Named turns come first, each shown by rows before and after it. Which turns, in which order, take the first row of each pair that follows to the second? Write the first one first, as in the answered first pair.
J_533:
| -1.55 | -0.44 | -2.45 | +0.78 | -2.83 | +1.72 | +1.33 | -1.21 | +1.93 | +0.56 | -0.84 | -> | +1.17 | +2.85 | +0.72 | -1.11 | -1.82 | -1.79 | +2.08 | -0.14 | +1.69 | +0.61 | -1.60 |
| +1.93 | -1.55 | -0.88 | +0.36 | -3.74 | +0.76 | +0.11 | +0.07 | +0.01 | +0.04 | -1.05 | -> | +1.65 | +1.80 | -2.05 | +0.88 | -2.73 | +0.21 | +0.13 | -0.54 | +0.83 | +1.01 | -0.92 |
| +0.14 | -1.91 | -0.36 | +0.57 | -1.11 | +0.77 | -1.71 | -0.03 | -1.69 | -0.75 | -0.01 | -> | +0.52 | +2.24 | -1.47 | +0.88 | +0.25 | -0.08 | -1.29 | -0.45 | -0.79 | +0.37 | -0.16 |
| -0.85 | -2.28 | +0.89 | +0.71 | +3.02 | +1.56 | -0.39 | +0.68 | -0.01 | +1.06 | +1.00 | -> | -0.35 | +0.51 | +0.76 | +0.54 | +3.93 | +0.84 | -0.12 | +0.52 | +0.58 | +1.76 | +0.66 |
J_672:
| +2.69 | -1.21 | +1.55 | -0.02 | -6.99 | -2.76 | -0.65 | +0.33 | +3.23 | -0.13 | -0.82 | -> | +0.37 | -3.26 | -1.51 | +1.20 | -7.07 | +0.20 | -1.45 | -0.44 | +3.81 | +0.24 | +0.10 |
| +0.75 | -0.75 | -0.63 | +1.73 | -0.80 | -1.00 | -0.60 | -0.34 | +0.37 | +2.25 | -1.55 | -> | -0.02 | -2.10 | -0.67 | +1.55 | +0.01 | +0.13 | -0.56 | -0.53 | +0.51 | +2.39 | -1.04 |
| -0.88 | +0.28 | +2.18 | -2.56 | -0.80 | -0.86 | +2.23 | +0.04 | -0.80 | -0.45 | -1.53 | -> | -0.43 | +2.11 | -0.10 | -1.00 | -2.62 | -1.41 | +1.35 | -0.42 | -0.68 | -0.33 | -2.12 |
| +0.18 | +0.46 | -0.45 | +0.22 | -0.35 | +0.56 | +0.38 | +1.65 | -0.26 | -0.09 | +0.50 | -> | -0.04 | +0.00 | -0.54 | +0.24 | -0.03 | +0.76 | +0.45 | +1.58 | -0.40 | -0.21 | +0.63 |
J_841:
| -1.11 | +0.98 | +1.11 | -0.85 | +5.52 | +1.91 | -0.82 | -1.15 | -0.77 | -0.08 | +0.91 | -> | -3.08 | +0.18 | -0.62 | -1.05 | +3.28 | +3.03 | +1.01 | -1.12 | +1.78 | +0.53 | +1.53 |
| -1.02 | +3.61 | -1.96 | +1.72 | -3.32 | -0.22 | +1.61 | -1.08 | -0.20 | +4.37 | +0.69 | -> | +1.22 | +4.94 | -0.17 | +1.74 | -1.26 | -1.81 | -0.29 | -0.90 | -3.01 | +3.45 | -0.24 |
| +0.73 | +1.41 | -2.14 | +1.67 | -4.01 | -1.36 | -0.32 | -0.03 | +4.15 | +1.37 | +0.36 | -> | +3.53 | +3.16 | -0.42 | +1.99 | -1.63 | -3.48 | -2.56 | +0.40 | +0.92 | +0.31 | -0.98 |
| -1.88 | -0.88 | -0.58 | +2.35 | +0.50 | +0.83 | +0.80 | -0.87 | -2.59 | -0.76 | +1.90 | -> | -2.01 | -0.41 | -1.33 | +2.63 | -0.61 | +0.62 | +1.27 | -0.77 | -1.82 | -0.62 | +1.95 |
Pairs:
Between the rows of a pair lie two turns.
| -2.97 | -6.64 | +1.94 | -1.95 | -1.22 | +2.61 | +2.86 | -1.10 | +2.28 | -0.26 | +0.24 | -> | -2.96 | +2.90 | -0.02 | -1.47 | +3.32 | +1.05 | +3.61 | -2.35 | +5.13 | +2.84 | +0.73 | | J_533 J_672
| -3.62 | -1.07 | +0.80 | -0.79 | -1.55 | +1.73 | -0.02 | +0.11 | +2.57 | +2.76 | +1.00 | -> | -2.56 | -2.06 | +3.27 | -1.72 | -1.88 | +0.50 | +0.46 | +0.73 | +2.02 | +2.19 | +0.66 | | J_533 J_533
| -1.75 | -3.33 | +1.40 | -0.60 | -3.57 | -0.25 | +1.99 | +3.70 | +1.35 | -2.10 | +1.40 | -> | +0.11 | +1.30 | +2.80 | -1.44 | -1.97 | -3.12 | +2.79 | +4.00 | +1.87 | -1.22 | +0.87 | | J_533 J_533
| -1.87 | -0.43 | -1.59 | +0.30 | -0.97 | +0.97 | +0.11 | -0.53 | +1.73 | -0.08 | +0.37 | -> | -0.87 | +1.93 | -1.34 | +0.37 | -1.03 | -0.70 | +0.22 | -0.43 | +1.75 | +0.24 | -0.19 | | J_533 J_672
| -0.77 | -0.28 | -1.01 | +2.10 | +2.44 | +0.29 | -2.53 | -0.89 | -2.58 | -0.66 | -1.11 | -> | -2.74 | -2.83 | -0.53 | +0.67 | +2.37 | +2.33 | -0.70 | -0.93 | -0.81 | +0.05 | +0.10 | | J_672 J_841
| +1.99 | +0.08 | +1.57 | +0.51 | +1.85 | -1.16 | -2.14 | -0.26 | -2.28 | -0.48 | -1.24 | -> | +1.66 | -0.42 | +0.07 | +1.50 | +0.37 | -0.69 | -3.04 | -0.27 | -2.42 | -0.57 | -1.68 | | J_672 J_533
| -0.49 | -0.80 | -1.07 | +1.57 | -1.63 | +0.70 | -0.05 | -0.40 | -0.05 | -0.68 | -0.11 | -> | -0.81 | +0.69 | -1.52 | +1.70 | -0.52 | +0.64 | +0.13 | -0.66 | +0.59 | +0.14 | +0.29 | | J_533 J_672
| -1.75 | -0.47 | -4.06 | +1.28 | -0.23 | +0.95 | +0.07 | -0.47 | +1.92 | +0.16 | +0.24 | -> | +1.53 | +1.93 | -2.51 | +1.74 | +1.18 | -1.56 | -2.08 | -0.27 | -0.99 | -0.82 | -1.30 | | J_841 J_841
| -1.32 | -5.78 | -1.33 | +1.25 | -3.70 | +2.02 | -1.09 | +0.06 | -0.41 | -1.34 | +0.57 | -> | +1.37 | +4.69 | -2.72 | +2.17 | -3.40 | -2.56 | -0.59 | -0.04 | +1.85 | +0.44 | -0.63 | | J_841 J_533
| -2.44 | +0.52 | -1.68 | -0.89 | -0.81 | +0.63 | +2.42 | -0.66 | +3.25 | +1.79 | +0.80 | -> | -2.62 | +0.83 | -3.04 | +0.03 | -0.87 | +1.06 | +1.13 | -1.08 | +2.41 | +1.60 | +0.57 | | J_841 J_672
| -0.09 | +2.48 | -1.33 | +0.52 | -1.82 | -1.42 | -0.40 | -0.25 | +0.86 | +0.17 | +0.19 | -> | +0.14 | +0.49 | +1.18 | -0.53 | +2.09 | -0.55 | -1.49 | -0.38 | -2.06 | -0.41 | +0.62 | | J_841 J_841
| +3.14 | -0.16 | +0.71 | -1.97 | +1.50 | -1.48 | -0.01 | +1.67 | -1.07 | -0.17 | -0.62 | -> | +3.31 | +0.89 | -0.16 | -1.51 | +0.12 | -1.94 | +0.11 | +1.51 | -0.64 | -0.16 | -0.82 | | J_841 J_672
| -3.28 | -4.02 | -0.65 | +0.55 | +0.44 | +1.97 | -0.02 | +0.04 | -1.07 | -0.84 | +0.10 | -> | -0.48 | +3.98 | -0.37 | +0.17 | -0.83 | -2.88 | +1.77 | +0.59 | +1.34 | +0.54 | -1.00 | | J_841 J_533
| -1.37 | +1.39 | +0.33 | -0.96 | +3.80 | +0.13 | +0.24 | -0.63 | +1.25 | +1.37 | -1.04 | -> | -1.86 | +1.98 | -0.73 | -0.66 | +2.09 | -0.27 | +0.92 | -0.61 | +2.51 | +1.79 | -1.06 | | J_841 J_841
| -2.56 | +5.35 | -4.48 | -0.06 | +2.39 | +0.42 | +0.61 | -0.78 | +2.04 | +1.82 | +2.20 | -> | -4.54 | -3.76 | -4.18 | +0.11 | -0.39 | +3.73 | -0.22 | -0.58 | +0.27 | -0.14 | +2.57 | | J_533 J_533
| -0.39 | -4.63 | +0.25 | +0.32 | -0.91 | +1.49 | -2.92 | +0.03 | -2.21 | -1.88 | -0.12 | -> | -0.31 | +3.13 | -1.78 | +1.28 | +3.76 | +0.62 | -3.23 | -1.07 | -0.90 | +0.28 | +0.22 | | J_533 J_841
| -3.22 | -2.27 | -2.37 | -0.59 | -2.03 | +3.59 | +2.78 | -1.38 | +2.04 | -0.25 | -0.23 | -> | +1.73 | +1.88 | +0.64 | -1.45 | -4.53 | -2.28 | +2.90 | +0.02 | +1.06 | -1.33 | -2.72 | | J_841 J_533
| +2.52 | +1.53 | +1.05 | +0.96 | +0.15 | -0.44 | -0.23 | +1.86 | +0.59 | -0.52 | +1.41 | -> | +0.37 | -0.58 | -0.89 | +1.69 | +0.39 | +2.15 | -0.81 | +1.07 | +0.96 | -0.32 | +2.38 | | J_672 J_672
| +1.88 | +1.86 | -1.46 | +1.20 | +0.65 | -2.19 | +0.42 | -1.44 | -0.03 | -2.09 | -0.47 | -> | +0.87 | -1.80 | -0.39 | +1.04 | +2.05 | -0.10 | -0.35 | -1.49 | -1.48 | -2.59 | +0.21 | | J_841 J_533
| -1.06 | -5.75 | -2.63 | +3.78 | -2.49 | +3.01 | -4.50 | -1.56 | -2.56 | -2.22 | -1.64 | -> | -2.66 | +2.55 | -5.48 | +4.33 | +3.03 | +3.35 | -3.68 | -3.02 | +0.64 | +0.98 | -0.24 | | J_533 J_672
| -1.53 | -0.85 | -3.23 | +3.35 | -1.74 | +0.03 | -2.33 | -0.21 | +1.67 | -1.39 | +0.35 | -> | +0.11 | -3.66 | +0.20 | +1.77 | -2.73 | -1.05 | -1.64 | +1.12 | +0.27 | -2.57 | -0.27 | | J_533 J_533
| +0.21 | +2.31 | -1.62 | +1.80 | +0.17 | -1.08 | -0.10 | +1.07 | +1.79 | +0.46 | +0.85 | -> | -0.84 | -1.19 | -2.27 | +1.84 | -0.91 | +0.79 | -0.33 | +1.08 | +1.42 | -0.34 | +1.32 | | J_533 J_533
| -0.18 | -1.20 | +0.62 | -0.99 | -1.54 | -1.85 | +1.12 | +0.62 | -0.70 | +0.82 | -0.65 | -> | -0.42 | +0.76 | -1.93 | +0.66 | -1.58 | -1.62 | -0.17 | -0.01 | -0.65 | +1.09 | -0.95 | | J_533 J_841
| -0.92 | -1.88 | -2.42 | +1.48 | +1.99 | +2.79 | -3.21 | -1.34 | -2.03 | -0.67 | +0.12 | -> | +2.98 | +0.81 | +2.90 | -0.77 | +2.54 | -1.85 | -1.68 | +0.20 | -2.82 | -0.98 | -1.04 | | J_672 J_672
| -0.79 | +1.76 | -0.20 | +0.22 | -0.75 | -2.57 | +0.07 | +0.76 | +0.98 | +0.11 | +0.50 | -> | -2.55 | -0.87 | -0.31 | +0.13 | +0.82 | -0.30 | +0.37 | +0.39 | +1.14 | +0.24 | +1.56 | | J_672 J_672
| +0.30 | +2.06 | +1.42 | +0.18 | -0.08 | -1.00 | -0.75 | +0.93 | -1.13 | +0.39 | -0.01 | -> | +0.34 | +2.05 | +0.97 | +0.48 | -0.15 | -0.73 | -1.37 | +0.58 | -1.50 | +0.45 | +0.00 | | J_841 J_672
| -0.27 | +2.10 | +0.40 | -0.41 | +0.15 | -2.37 | -0.49 | -0.89 | -1.55 | +0.10 | -1.75 | -> | -2.10 | -1.54 | -0.03 | -0.24 | +1.46 | +0.31 | -1.05 | -1.43 | -2.22 | -0.12 | -0.70 | | J_841 J_533
| -0.13 | -2.36 | +2.49 | -0.46 | -0.67 | +1.03 | +0.45 | +1.20 | +0.20 | -0.92 | +0.27 | -> | -1.07 | +1.64 | -0.82 | +0.97 | -1.08 | +1.00 | +0.77 | +0.38 | +2.57 | +0.57 | +0.48 | | J_841 J_533
| -0.07 | -2.81 | -0.03 | -0.35 | +1.04 | +0.43 | +0.37 | +0.62 | -0.75 | -0.53 | +0.27 | -> | -0.15 | -0.97 | -2.14 | +0.29 | -1.76 | -0.65 | +1.07 | +0.49 | +0.93 | -0.16 | -0.19 | | J_841 J_841
| -0.28 | -2.62 | -1.54 | +1.07 | -0.69 | +1.51 | -2.54 | -0.12 | -2.35 | -1.09 | +0.36 | -> | +0.60 | +1.51 | -0.23 | +0.26 | +3.63 | +0.20 | -2.31 | -0.52 | -2.03 | -0.17 | +0.57 | | J_533 J_841
| +2.09 | +2.39 | +1.92 | -3.73 | +1.52 | -2.76 | +2.98 | +0.02 | +0.27 | +0.63 | -0.85 | -> | -0.64 | +4.12 | -3.53 | -1.04 | +1.97 | +0.00 | +1.91 | -1.43 | +1.87 | +1.67 | +0.01 | | J_533 J_533
| -0.65 | +1.19 | -0.66 | +2.90 | -1.79 | +0.59 | -1.16 | +1.91 | -0.08 | -0.89 | +0.56 | -> | -0.38 | -0.50 | +0.23 | +2.45 | -2.25 | +0.48 | -1.03 | +2.09 | -0.56 | -1.15 | +0.55 | | J_533 J_533
| +0.73 | -0.88 | +3.49 | -2.59 | +0.26 | -2.41 | +1.79 | -0.85 | +3.03 | -0.85 | +1.59 | -> | +0.91 | +0.24 | +2.92 | -2.13 | -0.70 | -3.14 | +1.81 | -0.85 | +3.33 | -0.90 | +1.35 | | J_841 J_841
| +0.58 | -0.98 | +2.74 | -1.72 | +3.58 | -0.26 | +0.94 | +0.06 | -0.86 | +0.03 | +0.62 | -> | -1.64 | +0.20 | -0.10 | -1.37 | +2.51 | +1.32 | +2.30 | -0.40 | +2.24 | +1.55 | +1.62 | | J_841 J_533
| -2.35 | -2.42 | -2.04 | +0.63 | -0.40 | -0.37 | -1.62 | -0.54 | +0.26 | +0.85 | -0.56 | -> | -2.63 | -2.86 | -0.81 | -0.91 | -0.84 | -0.56 | +0.14 | +0.07 | +1.45 | +1.26 | -0.37 | | J_672 J_841
| -2.41 | +0.03 | +1.34 | -0.93 | +5.48 | +1.01 | +0.94 | -0.16 | +0.42 | +1.27 | +1.78 | -> | +0.12 | +5.65 | -1.47 | +1.53 | +1.32 | -2.88 | -0.57 | +0.02 | +0.56 | +0.78 | -0.28 | | J_672 J_672
| +1.61 | +3.55 | +0.19 | -0.97 | +0.86 | -1.12 | +1.15 | -1.18 | +0.84 | +0.81 | -0.05 | -> | +2.41 | -0.73 | +2.47 | -1.97 | -1.16 | -1.12 | +1.05 | -0.35 | -0.63 | -0.81 | -0.49 | | J_672 J_533
| +1.41 | -0.83 | -0.12 | +0.63 | +1.04 | +1.55 | -2.56 | -1.48 | -2.55 | -0.26 | +0.58 | -> | +1.58 | -1.73 | +2.45 | -1.37 | +1.67 | +1.06 | -0.44 | -0.83 | -1.62 | -0.05 | +0.95 | | J_841 J_672
| +0.91 | +3.08 | -1.76 | +1.66 | -0.51 | -1.51 | -0.39 | -0.13 | +0.30 | +0.25 | -0.72 | -> | -0.71 | -0.30 | -2.86 | +2.40 | -1.48 | +0.57 | -1.03 | -0.37 | -0.09 | -0.28 | -0.19 | | J_533 J_533
